In the data rows, the value 128 means zero.
Some points, each followed by its number:
[138 154 159 177 128 144 129 164 147 159 150 141 132 147 141 141 139 158
 147 154 143 142 169 152 156 132 150 175 174 168 141 134 128 161 152 169
 143 174 138 177 144 138 136 171 181 171 141 156 135 164 136 165 132 169
 147 172 182 165 174 143 135 144 145 165] 0
[176 161 149 161 172 182 159 153 129 133 144 150 171 173 138 168 135 140
 174 148 147 164 144 172 149 142 141 155 162 134 165 174 165 171 150 139
 158 168 163 152 174 147 156 144 180 159 150 173 143 177 153 131 177 151
 175 150 139 171 149 138 165 172 138 166] 1
[135 182 160 136 162 171 128 165 145 175 162 147 177 180 131 160 168 182
 130 139 128 130 180 141 165 141 182 153 161 144 165 180 182 177 129 145
 175 141 171 168 179 171 176 150 175 170 157 182 174 156 129 135 174 171
 138 132 150 175 150 177 168 141 132 162] 2
[158 150 182 171 166 160 135 149 161 160 141 171 154 141 148 162 177 164
 171 169 162 140 138 156 152 138 180 169 134 165 158 144 140 168 143 183
 180 132 145 170 162 177 164 168 159 154 152 162 183 148 170 146 155 179
 142 136 177 154 170 134 152 148 182 151] 3
[128 168 138 140 141 154 171 174 157 143 182 174 162 143 156 146 173 183
 135 129 134 178 129 160 133 172 162 132 164 175 144 150 165 173 141 163
 148 142 159 171 143 168 141 153 129 138 149 159 171 128 178 145 157 135
 163 166 138 176 142 165 163 135 178 146] 4
[152 182 177 167 155 148 143 151 137 141 173 138 174 181 182 174 175 143
 147 180 155 175 182 173 147 136 152 133 141 176 182 144 153 156 138 133
 172 169 129 178 169 166 168 149 148 182 143 178 172 154 128 139 178 177
 131 141 135 130 139 173 183 181 128 147] 5
[162 159 150 148 151 138 153 136 144 146 135 173 144 157 162 172 135 171
 149 167 145 177 149 180 156 139 177 130 144 155 175 140 178 180 138 131
 165 178 132 133 168 156 145 150 161 153 160 153 157 165 150 136 162 173
 148 130 153 131 128 181 182 165 152 156] 6
[132 148 147 152 173 176 137 170 156 180 177 153 162 150 141 164 159 180
 152 146 159 179 128 163 147 180 153 156 157 180 171 132 182 155 146 170
 164 159 148 130 132 181 130 141 135 132 180 150 159 136 183 180 141 138
 139 177 181 174 144 136 176 171 173 150] 7
[141 155 162 151 132 129 131 140 138 169 131 162 131 138 150 156 150 155
 143 141 135 146 129 153 160 145 144 142 180 149 166 162 130 159 176 159
 150 177 146 160 154 133 147 181 152 129 165 149 132 159 157 162 147 168
 159 153 171 170 166 177 143 169 167 148] 8
[144 130 156 135 180 181 147 144 173 178 161 129 182 183 134 158 180 166
 174 180 175 131 178 136 129 170 149 144 138 170 177 170 161 128 132 138
 139 180 162 141 128 175 141 180 129 177 167 135 152 159 162 144 150 150
 146 143 137 171 132 141 182 129 139 128] 9
[160 162 165 135 167 133 132 153 134 153 138 160 147 182 154 161 169 177
 144 162 147 165 162 174 146 153 156 162 181 182 144 178 156 172 162 162
 183 129 138 138 168 152 138 157 177 148 136 174 164 157 153 183 144 165
 156 180 141 178 171 142 148 129 150 139] 10
[156 167 167 171 147 151 139 180 140 151 169 141 150 145 157 165 174 129
 145 140 167 159 147 156 164 128 135 180 172 162 181 135 129 175 150 180
 169 144 150 147 183 141 152 159 131 150 163 157 159 172 144 173 144 159
 136 152 148 144 163 165 161 177 137 138] 11
New points follow, each followed by the numbers of its five nearest points above, nearest first.
[169 138 141 172 141 134 182 169 165 154 162 170 132 134 181 144 144 167
 176 132 149 182 159 158 176 147 168 150 149 159 132 156 133 169 179 173
 153 151 151 147 137 154 173 159 150 144 159 168 151 149 169 144 162 150
 171 138 182 139 136 160 139 166 174 159] 8 3 4 6 0
[157 142 129 162 165 147 170 179 177 176 129 155 137 129 180 182 153 168
 153 162 183 172 168 164 183 134 136 178 162 132 159 141 138 182 148 153
 179 130 139 146 165 132 183 143 158 163 182 171 146 152 141 181 129 134
 183 139 169 167 177 155 129 174 132 175] 11 0 8 1 3
[177 179 143 128 148 149 136 158 165 149 164 163 183 182 133 180 181 141
 128 153 129 157 183 135 181 178 170 131 141 142 138 183 152 152 139 129
 155 161 180 131 180 145 182 158 146 156 150 177 173 147 162 182 180 129
 143 129 138 157 131 182 178 146 129 130] 2 1 5 6 10
[171 177 140 144 134 132 168 177 176 132 155 165 152 130 175 154 144 139
 156 152 162 176 182 171 143 158 168 159 156 137 161 165 150 140 180 144
 141 170 174 132 167 150 174 133 162 155 138 135 140 155 138 160 138 132
 182 170 132 149 171 183 137 142 135 178] 1 8 6 11 0
[130 140 144 150 135 155 163 138 150 131 159 167 135 135 162 176 147 132
 153 155 159 138 131 180 139 153 141 173 182 153 129 176 146 170 170 182
 152 140 147 182 158 135 156 173 142 147 132 156 166 162 156 169 147 162
 181 178 156 174 179 158 133 171 181 141] 8 0 10 11 4
[167 174 148 164 144 141 180 130 177 132 130 156 169 144 170 155 158 128
 150 177 171 134 143 140 130 146 147 167 145 138 180 181 144 150 183 135
 132 168 152 165 181 130 169 169 165 145 140 136 141 183 141 129 153 162
 152 137 146 137 182 144 136 154 133 180] 1 8 11 0 6
[146 134 133 181 130 130 180 148 180 165 129 181 129 128 174 144 129 138
 131 158 182 168 146 145 153 162 137 171 168 174 171 133 135 141 182 146
 132 153 135 136 144 138 135 176 154 130 178 129 149 132 156 170 128 163
 156 181 176 141 175 166 128 156 176 182] 8 0 11 7 6
[165 176 171 138 156 162 154 132 135 129 137 165 172 164 173 132 130 144
 132 138 172 156 135 150 144 156 165 165 177 129 174 182 168 183 134 130
 149 141 135 157 152 129 182 131 171 159 177 138 147 163 167 180 154 180
 166 128 167 153 180 149 169 173 151 183] 1 6 8 11 10
[177 174 162 165 183 159 130 166 163 168 151 128 135 146 153 181 148 171
 173 136 137 173 175 159 171 169 138 172 165 165 149 137 162 176 153 152
 166 175 129 177 153 179 137 170 153 176 145 176 150 180 152 171 166 167
 151 161 153 161 150 168 141 150 158 147] 0 10 11 1 3
[178 138 135 157 181 157 165 152 149 181 128 159 153 159 130 148 143 150
 180 181 181 129 140 165 131 143 151 179 171 136 170 180 143 162 157 178
 162 128 153 168 134 158 157 154 147 173 180 179 178 182 160 171 143 174
 182 147 168 182 183 130 144 161 165 140] 3 1 10 8 11
[147 132 157 141 145 164 155 128 170 137 159 180 156 152 168 162 177 138
 164 182 180 145 168 176 138 167 178 146 170 140 162 177 136 159 129 176
 159 146 133 135 141 176 144 165 134 156 128 132 182 131 173 155 130 183
 154 151 150 129 160 132 171 137 159 135] 3 10 9 6 4
[174 132 129 156 137 173 179 177 178 159 163 180 140 147 156 169 170 165
 162 153 169 156 159 162 167 159 158 134 167 174 133 138 174 162 163 177
 156 132 162 142 156 164 177 165 145 141 137 165 170 130 180 153 159 135
 169 168 132 162 159 146 141 151 162 142] 4 3 10 7 11
[129 152 172 137 150 174 134 162 150 173 138 169 150 169 144 135 179 163
 166 157 151 138 132 143 128 160 138 148 178 180 150 169 160 135 144 161
 147 133 142 162 138 174 129 177 132 132 156 155 162 145 168 142 156 158
 174 175 161 183 162 159 166 138 168 132] 4 10 8 7 3
[180 129 153 150 146 165 164 168 174 129 152 161 133 137 132 171 138 168
 183 165 177 132 174 154 174 176 129 147 155 156 141 131 173 129 169 156
 129 174 156 171 147 162 133 174 138 134 147 144 153 158 148 132 148 142
 180 177 130 143 176 150 140 130 142 134] 0 1 9 8 4
[175 136 174 169 177 178 165 157 139 142 147 154 157 138 168 174 171 180
 172 151 158 147 153 175 179 135 159 166 148 131 143 153 175 182 136 160
 182 129 165 150 180 168 181 148 177 174 151 180 168 153 165 150 177 154
 162 135 165 152 173 129 173 150 174 165] 3 1 2 6 10
[182 160 183 179 164 129 183 163 171 141 158 175 151 132 183 170 137 176
 165 147 174 183 138 132 182 152 161 165 152 169 183 128 138 144 181 175
 160 149 172 154 156 167 165 161 150 150 141 168 133 151 171 149 133 138
 171 157 174 128 145 162 149 132 175 176] 3 11 8 6 4
[136 169 176 129 174 182 144 178 158 174 182 131 176 162 174 159 183 175
 168 165 150 168 167 171 135 161 139 168 175 177 177 149 169 141 128 165
 168 147 168 173 142 180 132 174 141 177 169 177 176 132 144 178 145 145
 168 174 144 168 129 129 164 168 156 181] 7 4 9 10 11
[148 145 130 139 133 141 169 141 182 177 133 171 130 133 167 134 146 149
 163 147 165 141 181 128 177 162 173 136 159 154 167 154 132 130 165 166
 129 172 177 128 131 153 168 182 149 129 164 133 165 138 163 174 141 164
 159 171 133 146 168 176 130 157 161 171] 8 0 4 3 11
[165 153 147 177 149 146 142 150 143 174 132 183 148 136 137 153 155 162
 136 137 144 159 134 147 180 148 181 151 150 151 162 145 144 174 182 154
 150 171 174 156 175 131 167 162 173 135 179 158 136 150 143 130 135 137
 135 149 174 147 182 178 138 170 165 158] 8 0 6 11 3
[137 156 169 162 135 153 174 168 153 170 157 133 167 179 176 171 178 134
 133 171 165 137 158 169 135 166 129 181 147 182 180 129 171 134 156 155
 151 179 130 183 160 163 135 160 130 171 139 141 156 139 132 164 173 182
 129 162 171 150 162 180 181 180 141 136] 5 11 0 9 6
[140 172 164 174 138 161 158 165 154 179 181 164 177 177 155 135 162 135
 144 160 141 135 136 130 141 171 155 143 146 172 139 147 147 132 177 177
 145 155 178 153 178 170 174 147 170 165 133 148 153 144 171 138 156 144
 128 169 166 132 174 147 174 159 154 137] 3 11 4 0 8
